In the rows, 128 means zero.
The rows of Y fall into several groups, and each row is roughly a mix of its group's hidden directions.
Y:
[[111 108 132  82 175  94  80 110 172 113 153 115 139]
 [148 176  86 126 150 152 144  92 105 110  72 133  98]
 [172 109 116 132 149 180 103 159 105 133 178  88 117]
 [ 96  80 173 109  98  96 116 133 175 149 164 123 113]
 [126 121 127  63 121 127 140  90 129 128 118 101 200]
 [137  81 176 112 105 139 116 173 126 114 138 118  66]
 [180  69 158 132 124 132 167 148 169 113 156 112 126]
 [114 100  98 171  85 101 114  99 156 121 162 127 180]
 [156  74 123 139 162 162 136 183 163 151 149 107 126]
 [124 121  80 107 149 152 140 128  88 103 172 155 184]
 [135 102 129 113 160 130 148 121 190 153  83 112  75]
 [145  84  86  91 145 174 124 120 132 123 184 101 113]
 [128 120 112  90 111  81 187 109 136 165 110  90 154]
 [156 127 105 105 186 181 120 141 146 136 125 129  70]
 [143 117 155 132 124 119 145 108  90 141 115  44  93]
 [ 88 150 143  98 111 132  65 130 107  98 106 156  85]
 [154 112 165 113 126 121  98 131 185  77 142 148  83]
 [124 163 160 109 169 105 160 126  74 152  93 162 110]
 [113 143 182 119 123 118 105 134  60 131 173 155 109]
 [109 116 137 194 135  80 115 106 185 148 113 127 119]
 [179 170 106 114 153 140 152 142 118 164  90  85 101]
 [153 139 160  96  88 131 166 137 171 141 123 143 190]
 [151  83  89 130 161 188 122 109 104  99 158 108 117]
 [131 126 121 117  79 120 112 122 152 178  53 144 118]
 [128 157 140 157 108 106 159 125  74 173 122  84  91]
 [ 88 121  98 187 133 106  82 138 106 144 108 141  85]
 [137 124 134  89 163 137 115 156 148 114  76 190 157]
 [ 79 138 128  82 118  91  99 111 129 107 143 183 160]
 [126 103 110 136 113 191 127 182 133 119 118 185 147]
 [151  85 114 154 149 167 157 185 134 171 141 104 135]
 [114 101  80 128 162 102  85 101 109 115  85 157  95]
 [170 125 117 155 113 157 181  88 113 112  97  93 163]
 [169 102 138 137 157 168 104 181 133 151 165  90 112]
 [129 158 141 107 124 161 152 148  65 135 163  81  96]
 [126 178 148 116  67 112  97 125  86 130 170 115 114]
 [ 94  84 129 152 143 149 113  82 127  73 123 173 114]
 [111 106 120 130 217 116  99 110 134  87 121 138 128]
 [149  84  84 114 132 117  94  81 158 109  87 156 113]
 [186 121 150 104 124 161 141 143 187 114 105 169 116]
 [ 87 148 128 155  88  97 121 167 115 168 104 162 167]
 [144  71 147 107  93 135 179 118 117  99 134 125 181]
 [ 97 155 132 101 158  59 101  90 128 147 149 101 123]
 [139 160  96 147 136 168 113  96  66  80 124 146 121]
 [125 118  86 116 175 164  95 121 170 108 119 145 181]
 [ 86 157 133 112  97  92 123 107 185 122  95 170 111]
 [ 84 122 123 119  74  95 122 114 135 105 166 155 182]
 [113 117  91 124 163 127 126 156 168 152 160 172 183]
 [134 137 158 109 112  76 144  60 111 105 128  84 129]
 [131 134  90  50 134 121 168  98 132 155 136 110 103]
 [146 197 114  99 108 107 153 104  88 148  98 106 106]
 [147  73 138 137  98 178 164 184 120 126 131 147 138]
 [ 89 138 119  89 128 153 110 155  79 135 118 123 194]
 [146 173  92 112  99 166  89 130  98 107 181 120 118]
 [169 116 140 139 178 142 146 157 148 166  85  92  94]
 [157 138 116 102 142 153 135 172  87  99 127 186  88]
 [ 83 150 150  98 102  58 128 103  91 139 147 139 128]
 [116  96  74 105 133 127  75 105 113 123  73 154 125]
 [123 128 118 163 114 150 159 186  86 188 130 125 110]
 [ 83  96 132 120 122 109 150  57 105  94 116 160 124]
 [106 118 100 137 174  73 114  92  98 123 102 135  81]
 [143  78 141  94 154 125 166 107  89 160 146  85 102]
 [152  98 160 126 100 121 175 102  90 123 120  63 127]
 [129 138 144 105  86 111 134 134 159 177  62 150 156]
 [171 137 145 125 189 151 137 173 116 168 110 111  96]
 [ 95 158 147 110 156 163 121 193  80 134 125 135 153]
 [141 137 169 130  81 136 149 132 191 164 117 112 168]
 [121 111 167 102  99  69 144 134 149 115 176 171 126]
 [137 172  67 126  97 118 152 117 119 115 111 116 190]
 [ 93 130 111 187 115  81 117 156 123 128 142 180 156]
 [ 86 128 129 136 103 116 120  96  88  82 152 179 166]
 [ 77 146 148 120 155 119 123 158 113 136 123 131 209]
 [149  98 103  92 128 140 123  56 133 110 138  74 121]
 [156 116 117 151 106 131 128 157  92 132 167  81 192]
 [ 94 151 146 116 130  96 100 127  81 160 125  86  74]
 [134 142  98 137 192 111 118  97 148 159 132  68 143]
 [124 105 164 131 103 135 122 191 111 146 140 132  59]
 [ 90 156 125 160  92 141 120 165  71 161 148  98 113]
 [180 118 130  82 170 153 149 108 129  81 144 131  91]
 [144 136 109 168  94 148 184 155 125 144 133 182 161]
 [116 108 110 181 179 123  93 117 128 103 143 124  69]
 [129 104 112 165 136 108 169 124 114 119  93 121 206]
 [154 131 115 166 170 162 127 122 150 115  60 125  91]
 [123 113 107 132 198  99 114  98 106  98 123 131  74]
 [ 73 138 146 125 109 105 112  95 150  97 115 195 114]
 [174 136 153  61 109 161 171 117 141 122 138 106 149]
 [181 100 116  77 122 137 148  74 158  95 136 122 139]
 [108 129 106 147 126 119 142 125  95  96 133 165 211]
 [141 141 156 138  57 126 159 123 115  91 121 183 116]
 [110  69 140  70 123 138 115 122 132  85 131 137 177]
 [145  92 120 157 113 170 172 192 116 161 135 138 137]
 [159  98  94  91 134 158 103  84 121 114 102 109  75]
 [165  85 152 130 117 107 191 110 130 130 148  80 152]
 [113 151 186 132 188 163 130 156 145 139 129  85 126]
 [126  96  93 139 152 103  91 119 154 105  90 193 135]
 [117 154 146 108 170 125 139 155  67 135 148 184 152]
 [177 138 110 167 127 179  95 131 116 113 122  79  95]
 [ 99 156 161 143  84 141 131 170 138 179 117 113 173]
 [150 120 133 130  65 146 149 122 164 124 172 117 186]]
One row of each group comes first, with its name. Which group is each row after those in?
[129  87 133 100 165 124  95 159 192 116 164 151 131]	(83)
[105 150 172 144  89 103 113  93  63 109 135 143 112]	(121)
[162 126 126 133  97 147 157  99 121 114 190  77  96]	(64)

[170 124 122 109  57 175 130 125 142 153 113 111  93]	(64)
[171 116 138 112 129 165 113 142 180 129  75 164  96]	(64)
[ 98 181 124 110 134 115  69  85 120  99  99 136 104]	(83)
[ 79 117 145  98  88  81 139 112 118 126 167 158 167]	(121)
[170 124 146 154 125 166 128 126 122 113  96  73  70]	(83)
[136 115 124 121 106 139 138 136 166  87 140 205 170]	(83)
[158 105 121  58 154 140 132  91 148  96 109 137 167]	(64)
[124  97 158 125 174  96 172 164 144 171 102 136 159]	(121)
[147  84 101 121 151 161 153 116 145 117 124 108 203]	(83)
